One turn sends every row of this set to another row. A few are shown first. Where does it send the rows asked after them?
q149: [-29.0  -9.6 -17.8  13.2  -4.8  -0.7 -22.9  14.9   1.5  18.8   6.2   2.8
  23.2 -24.9 -15.1  51.9  24.1 -17.7 -11.7   6.1  26.1 -19.0  25.0 -16.1
   3.9   6.2  -5.6 -18.9  -4.0 -11.7  -0.4   3.2  -6.6 -13.7   8.3 -13.6
  -5.0 -15.7  43.7  -7.3   5.1 -19.6 -12.7   8.8  27.9   0.6   0.3  17.7
   8.7]
q847: [-33.4  -1.5 -18.6  10.8  -5.9   0.7 -29.9  10.2  13.7  20.2   6.5 -13.4
  18.0 -25.1 -22.6  43.6  24.6 -17.5   1.6   6.1  18.3   1.5  25.1 -20.5
   7.2   0.8 -24.9 -22.2   1.3  -7.0  -7.3   0.2   1.6 -11.4   7.2  -3.4
  -0.1  -6.5  43.4  -7.8  12.3 -11.5  -3.4  12.4  28.8  -2.5   9.9  21.7
   1.7]
q424: [ 17.1 -15.5  -3.5   1.8  15.1  -7.6  -8.2  -5.5   0.1  -1.6  55.6  -3.8
  17.7  -1.2  13.2 -39.3 -18.4   2.3 -32.9  11.5   1.9 -28.6 -15.3  32.6
 -27.5   8.7  16.2  13.0 -13.0   7.5  19.1  -4.4  -1.4   0.0   1.8  14.7
   8.6  -4.3 -25.7  31.2 -16.4  -1.4   1.2   2.6 -30.2   0.2 -17.5 -17.1
   6.8]
q628: [  9.8  14.9   0.7 -12.7  -9.0   1.2 -16.2 -29.4   6.7  22.4  26.4 -11.4
 -29.5  38.5  10.9 -26.6   6.5 -17.1 -24.2   2.6 -16.4 -18.5 -36.7  -9.6
  17.1   4.1  -7.0   2.6   2.2 -17.4  -9.0   4.5   7.0  11.1  10.1  22.5
  22.0  25.6  -1.6   2.6   0.7  29.3   8.2  23.7 -14.3 -23.8   4.3  -3.2
  15.9]
q79: [-17.6  -8.7  -2.8  14.1  10.0  18.0 -14.0  30.5  -0.3  -1.4   7.8  -5.4
  43.9 -30.1 -40.7  21.9  20.2  18.5 -22.5  36.3  12.8   5.3  -2.3   5.1
   2.8   3.1  20.8  -4.2   4.5  14.1   4.6  19.3  -4.9 -26.3  -8.6 -21.7
  -1.7 -13.0  43.1 -14.1   3.1 -18.6   6.3   2.7  18.3   3.9 -20.1  10.0
  -3.3]
q741: [-15.5  11.3  -8.0   8.2  -9.8  24.0 -12.4  25.8   6.6   9.6  -5.1 -11.6
  22.1  -9.8 -43.2  29.4  18.2   6.2  -2.8  42.6 -10.3   7.7  -1.6 -12.2
  16.2   0.0  10.0 -14.1   8.8   2.1  -9.7  29.5  15.6 -15.9  -9.2 -13.9
   0.0   3.1  45.3 -25.7   6.5  -3.6  20.7   3.0  26.9  -5.7  -2.2  19.1
   4.1]
q899: [ 24.5 -22.0  15.8  15.5  21.7   3.7  19.8  -6.1 -29.7   0.7   9.3  28.9
  -3.1  23.4  30.2 -14.2  -3.1   1.7 -21.7 -12.8   9.8 -45.3 -28.9  -7.8
   1.7  11.2   3.5  15.0  -7.7 -13.7  11.8   5.6 -16.1 -17.8   2.0 -12.8
  -2.2  -9.0 -19.9   7.2  -2.8   8.3 -16.7 -16.9 -36.5 -24.7  -9.8  -2.4
 -15.4]
q976: [-22.0 -15.0 -25.0  15.5  -1.6  -3.0 -19.5  18.7   4.2  14.9  16.1  -4.5
  37.1 -36.4 -15.5  46.0  11.0 -18.5  -0.5  13.0  21.7 -17.9  31.8  -0.6
  -8.6   5.1  -5.9 -17.8 -12.8  -3.8   6.8  11.9   4.1 -15.6   8.2 -11.8
  -6.3 -19.3  29.4  -4.1  -2.1 -29.7  -5.5  -0.5  30.8   4.5  -1.4  16.7
   1.5]
q912: [ 20.2   5.4  11.4  -9.7  -0.6  -1.3  -2.2 -22.5  -7.6  -9.1   5.9  16.8
   6.3  27.2  11.9  -5.5  15.7   1.2 -29.4 -14.2  -9.1 -26.6 -34.3 -10.0
   4.6 -14.7   3.8  24.1   2.8  -2.5  30.1  -4.1 -32.4 -14.0  26.3   4.4
  24.9  21.1 -12.9  35.5  -1.2  25.3 -36.4  10.0 -17.6  11.6 -29.8 -14.4
  14.5]
q80: [-33.8  22.0  -0.9  14.2  -2.4   1.9  -9.0  18.3  10.1   1.0   5.0  -1.6
  15.8 -25.8 -29.3  40.6   3.3 -17.9   3.3  14.2  17.4  21.5   9.6   6.2
 -15.1  10.6  -1.2  12.6  -8.6  22.4 -20.6  14.8   7.2 -25.1 -15.1   5.3
 -25.7  -8.6  43.6   3.1   4.4  -8.6   6.8 -12.1  33.9  12.3  18.5   5.6
  -5.3]
q996: [ 32.6  15.1  -2.8 -10.6 -10.1   1.5   2.9 -13.9  11.2 -10.3  16.6 -10.8
  15.0  19.6   6.7 -16.5 -11.1  -4.1  16.8   7.2 -39.1  -7.7 -15.8   3.4
 -11.3 -24.3 -16.1  13.8  -8.0   9.2  28.0  16.4   9.8  -5.7  21.6  20.5
  24.5  30.5 -39.2  38.6 -10.8  23.7  -6.8  -8.5  -9.5  12.6 -14.7  -7.4
   2.6]
q917: [ 18.8  -0.8  10.5  12.3  14.8   8.2   6.6  -8.5   1.1  -0.1  14.2 -12.1
  -9.5  17.8  12.7 -34.0 -12.3   4.1  22.5  -5.9 -17.3   6.0 -21.3 -14.8
   1.0  -2.2 -42.8   3.6   1.8   1.6  -2.7   3.9  15.1  -9.8  -2.8  13.3
   5.9  11.1 -31.3  11.6   6.9  27.6  12.4 -18.3 -36.3 -26.8  14.3   7.1
 -31.3]
q937: [-29.4  16.5   0.4   8.2   0.4   1.8  -3.1   9.7  -2.9   9.9   1.9   8.8
  11.0 -17.7 -21.3  48.3  14.2 -26.8 -11.2   7.8  26.2   5.0  -3.0   6.6
  -2.0  14.3  11.4  17.8 -17.0  11.6 -17.1  27.5  -1.9 -28.5  -5.1  -4.8
 -20.3  -8.5  50.2 -11.9   2.6 -15.0  -4.4  -5.0  46.5   5.3   9.8   3.9
  -4.8]
q494: [ 23.1   7.5   8.1 -21.7   5.6 -16.5   6.0 -15.0  13.8 -11.0   7.4 -10.8
  -1.0  -7.1   5.3 -40.2 -16.9  25.5  11.4 -11.8 -18.0  10.7   0.1   8.8
  -3.5 -12.2 -29.2  10.4  -2.6   9.3  13.6   8.9  41.9 -17.1  20.7  10.8
   5.8  16.5 -37.0  24.7   3.6  14.2   4.7   5.7 -13.8   6.9  12.7 -13.3
 -23.7]
q167: [ 35.2 -12.4   6.5 -18.8  10.3 -20.6  20.8  -9.2  -9.5 -11.6   8.2  17.7
  11.7  -8.3  20.4 -25.5 -20.1  21.8 -13.0  -9.5  -1.6 -32.2   0.4  24.2
 -11.6  -2.0   9.4  19.2 -17.8   0.8  27.7  20.8  27.3 -23.0  23.9 -10.7
  -2.8  -0.9 -39.9  20.2  -9.3  -7.3 -12.0  -0.9 -11.4  10.6  -7.0 -21.0
 -14.1]
q113: [ 11.8 -12.0   5.0  -7.8  12.2  -5.1  -9.3 -23.7 -13.3  14.2  39.2   8.0
  -7.5  21.7  20.0 -26.1   9.9  -9.3 -54.6  -4.6  12.8 -41.0 -41.2   9.2
   6.3  11.9  20.2  16.7  -9.8 -12.8  10.6   1.8 -19.4  -1.0  15.0   4.0
  19.2   5.0  -1.3   6.4  -7.5   6.0 -13.9  24.0 -17.7 -15.1 -19.8 -14.8
  12.9]
q412: [ 13.9  -1.7  19.8   9.4  11.7   9.1   6.1 -16.4 -13.8   6.8  -2.7  13.5
 -26.9  36.2  20.1 -17.5   8.5   0.2  -9.4 -18.0  -3.4 -18.3 -34.8 -32.0
  20.0   5.8 -24.2   7.1   9.5 -16.0  -6.0  -4.7 -10.0 -11.3   1.2   1.2
   4.5   9.0  -9.2   1.9  11.4  33.0  -6.6  -5.6 -36.2 -33.0   7.7   6.0
 -15.6]
q724: [ 13.7  17.9  18.5 -25.3  -5.5 -13.9  -1.5 -25.8   5.2  -1.7 -16.5   7.7
 -30.3  18.0   7.7 -23.8   6.0  23.2 -13.3 -24.4 -12.2  -1.3 -11.4 -21.0
  20.3  -7.6 -23.4   8.8  15.5 -10.2  -1.4  -6.1  22.0 -13.4  20.1   6.7
   4.5  21.2  -9.5  16.0  16.5  32.1  -9.4  23.6 -19.2  -1.1  16.0 -10.0
  -3.2]
q223: [-17.3  -1.6  -2.9   7.6   3.1  21.0 -11.9  19.3  -4.8   9.9  -1.0  -5.5
  28.0 -15.2 -37.7  29.6  29.9   6.8 -20.9  33.0   7.8   1.7 -13.8  -7.1
  22.1   1.3  17.7  -4.7   3.4   1.8  -2.3  30.9  -1.1 -24.8  -0.8 -24.4
   5.4  -2.8  52.2 -31.6   7.1 -12.9   6.8  12.1  31.0  -6.8 -14.9  14.9
  -1.5]
q521: [ 25.2  -1.2  17.2 -23.5  -1.5 -18.4  12.9 -19.2 -18.4  -3.1 -14.2  37.3
 -18.2  17.3  22.6 -10.0   3.4  18.9 -37.8 -22.4   2.8 -42.1 -12.1  -6.4
  13.5   2.5  15.7  16.2   0.7 -19.6  13.9   3.9   6.7 -19.1  24.5 -13.9
  -3.9   3.7 -11.2  13.3   2.8  10.5 -25.7  17.2 -16.5   0.2  -4.1 -17.3
   6.3]
q602: [-31.8  26.3  -0.6   8.9  -9.2   4.1  -6.5  12.9   5.7  10.1  -4.4   5.6
   3.5 -12.9 -25.8  48.2  10.6 -24.9  -0.7  13.0  15.5  13.1   2.9  -1.7
  -2.6  12.1   2.4  11.4  -8.4  11.7 -24.3  20.1   5.8 -22.9 -11.2   2.2
 -23.7  -4.8  50.0  -6.5   5.9  -3.9   3.5  -7.2  40.4   4.4  19.0   8.2
   0.8]
q736: [ 29.4 -21.8   6.2  17.6  25.9   3.5  19.4   0.9 -13.3  -6.8  25.0   4.6
  13.3   4.0  23.1 -30.5 -23.1   5.2   9.3   0.0  -4.4 -22.4 -15.2  10.2
 -17.0   5.4 -14.5  11.7 -16.7   4.3  16.4  12.3   8.0 -16.5  -2.6   0.2
  -0.9  -6.9 -42.3  17.2  -8.9   3.7   3.0 -31.8 -35.8 -19.0  -2.3  -0.9
 -31.2]
q806: [-14.9   3.7  -8.0  15.4  -4.1  21.0 -13.6  36.3  10.7  -2.5   3.1 -10.0
  38.2 -25.6 -46.0  23.5   9.6  17.5  -4.0  46.1  -6.0  11.5  10.0  -0.1
  -2.0  -1.0  12.9 -13.3   9.8  14.3  -2.7  15.9  11.9 -18.3 -16.7 -11.4
  -7.1  -8.2  37.8  -8.8   2.9  -9.3  20.2  -4.7  13.8   4.9  -6.4  14.1
   2.1]
q826: [ 15.4  11.6  -8.2  -3.9  -6.7  -2.3 -14.0  -9.8  20.6   6.7  44.7 -22.7
  -4.3  14.3   3.6 -40.3 -21.6  -4.3  -2.2  18.6 -26.9  -6.7 -10.0  13.0
 -16.2   0.3 -11.2  -2.5  -2.5   3.6  -1.1  -1.9  25.3  13.0  -3.7  32.7
  11.0  16.0 -26.2  28.5  -9.0  21.5  23.6   1.5 -27.7  -9.1   7.4  -6.2
   9.4]
q380: [-26.7  -6.6 -25.4  12.9  -2.1  -0.8 -25.6  16.1  15.6  17.3  16.8 -21.0
  31.8 -35.1 -22.7  38.9  11.7 -17.3  13.6  14.4  13.6   3.0  31.9  -5.7
  -4.9   0.0 -25.1 -21.4  -9.0   0.9   0.1   8.9  13.0 -13.4   7.0  -3.7
  -0.8 -10.3  29.5  -4.7   3.4 -21.1   2.9   1.9  32.2   1.8   7.4  20.3
  -5.6]
q176: [ 20.3  19.7   8.2 -16.3  -6.5   3.5  -4.7 -29.3   6.8  -1.5   5.5  -7.6
  -3.0  31.9   6.1 -11.9  13.7  -6.0  -1.1 -10.0 -28.0  -2.2 -36.1 -16.8
  14.4 -22.8 -22.7  17.0   3.8   0.3  19.9   7.4  -8.8  -9.0  29.4  16.9
  34.6  38.7 -17.8  27.3   3.0  37.0 -18.8  11.3  -6.5   4.3 -15.8  -6.9
   3.3]
q454: [-30.8  11.6   0.5  13.3   7.2   0.9  -5.2  14.9   2.7   1.3  10.4   3.6
  23.1 -31.3 -24.3  39.2   6.0 -18.9  -6.3  10.8  28.4  13.6   2.8  14.8
 -14.0  12.5   6.7  19.7 -17.3  22.0 -12.1  21.5  -1.1 -30.8  -9.0  -2.2
 -22.3 -13.4  42.8  -2.6   1.2 -19.1  -1.8  -9.3  38.8  12.2   8.5   2.3
 -10.7]
q123: [ 32.8   1.4   1.5  -4.4  -2.8  -2.4   6.3  -7.3  -3.0 -16.6  16.2  14.1
  25.2  14.6  13.2  -9.8  -8.6   3.0 -11.7   3.4 -20.1 -31.6 -13.6  10.7
 -19.9 -15.7  10.2  19.6  -8.6   7.9  38.8   3.7 -13.9 -11.5  17.8   7.6
  15.0  13.2 -34.8  47.8 -15.6  13.3 -24.1 -10.3 -20.1  20.0 -29.2 -15.0
  12.8]

q806 turns into q741
q412 turns into q899
Now find these:
q628 turns into q113
q937 turns into q454
q976 turns into q380
q123 turns into q996
q521 turns into q167

